m =
122,129,128,134,130,137,134,125,129,122
122,130,127,134,130,137,135,124,129,121
123,130,128,134,130,138,135,125,129,122
123,130,128,134,130,137,134,125,129,123
136,128,129,123,126,122,123,131,127,135
124,129,128,132,130,135,133,126,128,124
137,135,141,133,129,144,132,130,118,147
139,136,142,133,129,143,132,130,118,148
123,130,127,133,129,136,133,125,129,122
137,137,144,136,130,149,135,129,116,150
135,127,128,122,125,119,121,131,128,133
123,129,127,133,130,137,134,125,129,122
140,137,144,135,129,147,133,130,116,151
124,129,128,132,129,135,133,125,128,123
123,130,127,133,129,137,133,124,129,122
123,130,128,134,131,137,134,125,129,123
Rows and columns are numbered from 0.
The entry in the bottom-right corner: 123
Read off the bottom-left entry.
Answer: 123
The entry at row 1, column 0 -> 122
Read off the top-left entry.
Answer: 122
Read off the entry in row 2 and column 0.
Answer: 123
Read off the entry at row 0, column 1.
Answer: 129
The entry in the top-right corner is 122
Read off the entry directly below the largest entry.
Answer: 123
The entry at row 2, column 2 -> 128
The largest entry: 151
The entry in row 2 and column 1 -> 130
Read off the entry in row 1 and column 2.
Answer: 127
Read off the entry at row 0, column 2.
Answer: 128
The entry directly above the largest entry -> 122
Read off the entry at row 1, column 1.
Answer: 130

Read these off the grid that follows. Indices start at 0.
1) Report the entry in row 2 and column 0.
2) Report the top-right entry.
3) Report the maximum.
4) Report the entry at row 1, column 2.
5) Report the entry at row 1, column 0.
6) Report the top entry of the column that holds the largest entry.
7) Report the top-left entry.
[[135 129 151 119 125 128 137 115 138 114 128 128 121]
 [138 133 141 119 111 124 128 128 141 132 129 128 128]
 [127 128 128 126 143 132 127 134 127 105 128 128 127]
 [129 129 144 119 128 133 132 127 128 105 127 151 126]
 [137 128 150 123 116 123 138 112 128 126 128 133 118]
 [127 118 148 132 142 128 124 137 132 108 128 145 128]
 [138 137 139 115 113 126 142 106 137 129 127 132 124]
 [137 128 144 131 111 119 128 115 128 139 132 119 118]
 [133 128 156 133 129 123 128 127 128 118 133 138 117]
 [135 127 153 128 125 128 136 117 141 116 130 142 120]
 [136 128 151 131 116 120 132 118 147 132 133 125 117]
 [128 118 128 128 138 127 126 128 135 110 128 144 121]
 [133 135 142 113 130 132 138 116 130 110 126 149 126]
 [137 128 129 117 109 126 141 128 135 139 126 122 128]]
1) 127
2) 121
3) 156
4) 141
5) 138
6) 151
7) 135

M = [124 131 141 128 125 133 124 115 124 104 131 125 135]
Give the last entry.
135
Give the second entry from the left.
131
The entry just right of the smallest entry -> 131

[[117 121 117 118 118 140 114 146 149 114 150 138 116 151 118]
 [143 143 143 142 144 116 140 107 105 140 104 112 141 101 144]
 [114 117 117 113 118 136 117 142 148 111 154 138 118 149 117]
 [119 115 117 118 116 134 116 148 144 119 153 140 116 154 118]
 [115 114 115 112 113 139 117 150 151 116 154 145 114 152 116]
 [138 139 137 138 141 118 138 110 111 139 106 116 142 101 140]
 [144 142 138 141 140 119 137 108 108 137 104 119 139 106 141]]
The third entry from the end, reading row by row?
Answer: 139
The bottom-right entry?
Answer: 141
The entry directly above the centre entry?
Answer: 142
The entry just left of the centre entry is 116
The 4th entry, reading row by row?
Answer: 118
The second entry, reading row by row is 121
The 3rd entry on the diagonal from the top-right corner?
Answer: 118
The top-right entry?
Answer: 118
The entry in the top-left corner?
Answer: 117
The largest entry in the last column: 144
The 3rd entry on the main diagonal?
Answer: 117
The entry in the bottom-left corner?
Answer: 144
The 2nd entry from the end, reading row by row: 106
The 4th entry from the end, reading row by row: 119
The largest entry in the first row?
Answer: 151
The 5th entry from the end, reading row by row?
Answer: 104
The smallest entry in the last column: 116

x =
[[138 153 130 123]
 [112 137 128 124]
 [115 134 131 124]
 [114 133 129 126]
 [119 130 130 131]
 [112 129 125 128]
 [110 128 127 134]
 [112 132 126 136]
 [109 125 122 132]
 [108 127 129 134]
 [106 125 126 133]]
Rows and columns are numbered from 0.
The entry in the bottom-right corner: 133
The entry directly below 108: 106
The largest entry?
Answer: 153
The entry just right of 115?
Answer: 134
The entry in row 2 and column 2?
Answer: 131
The entry in row 2 and column 0 is 115
The entry in row 0 and column 2 -> 130
The top-right entry is 123
The entry just left of 137?
Answer: 112
The entry directly below 110 is 112
The entry in the top-left corner?
Answer: 138
The entry directly above the smallest entry -> 108
The entry in row 1 and column 1?
Answer: 137
The bottom entry of the column that holds the largest entry is 125

[126 139 120 126 117 117 114 107 154]
Give the entry just left of the largest entry.
107
Give the entry just left of the centre entry.
126
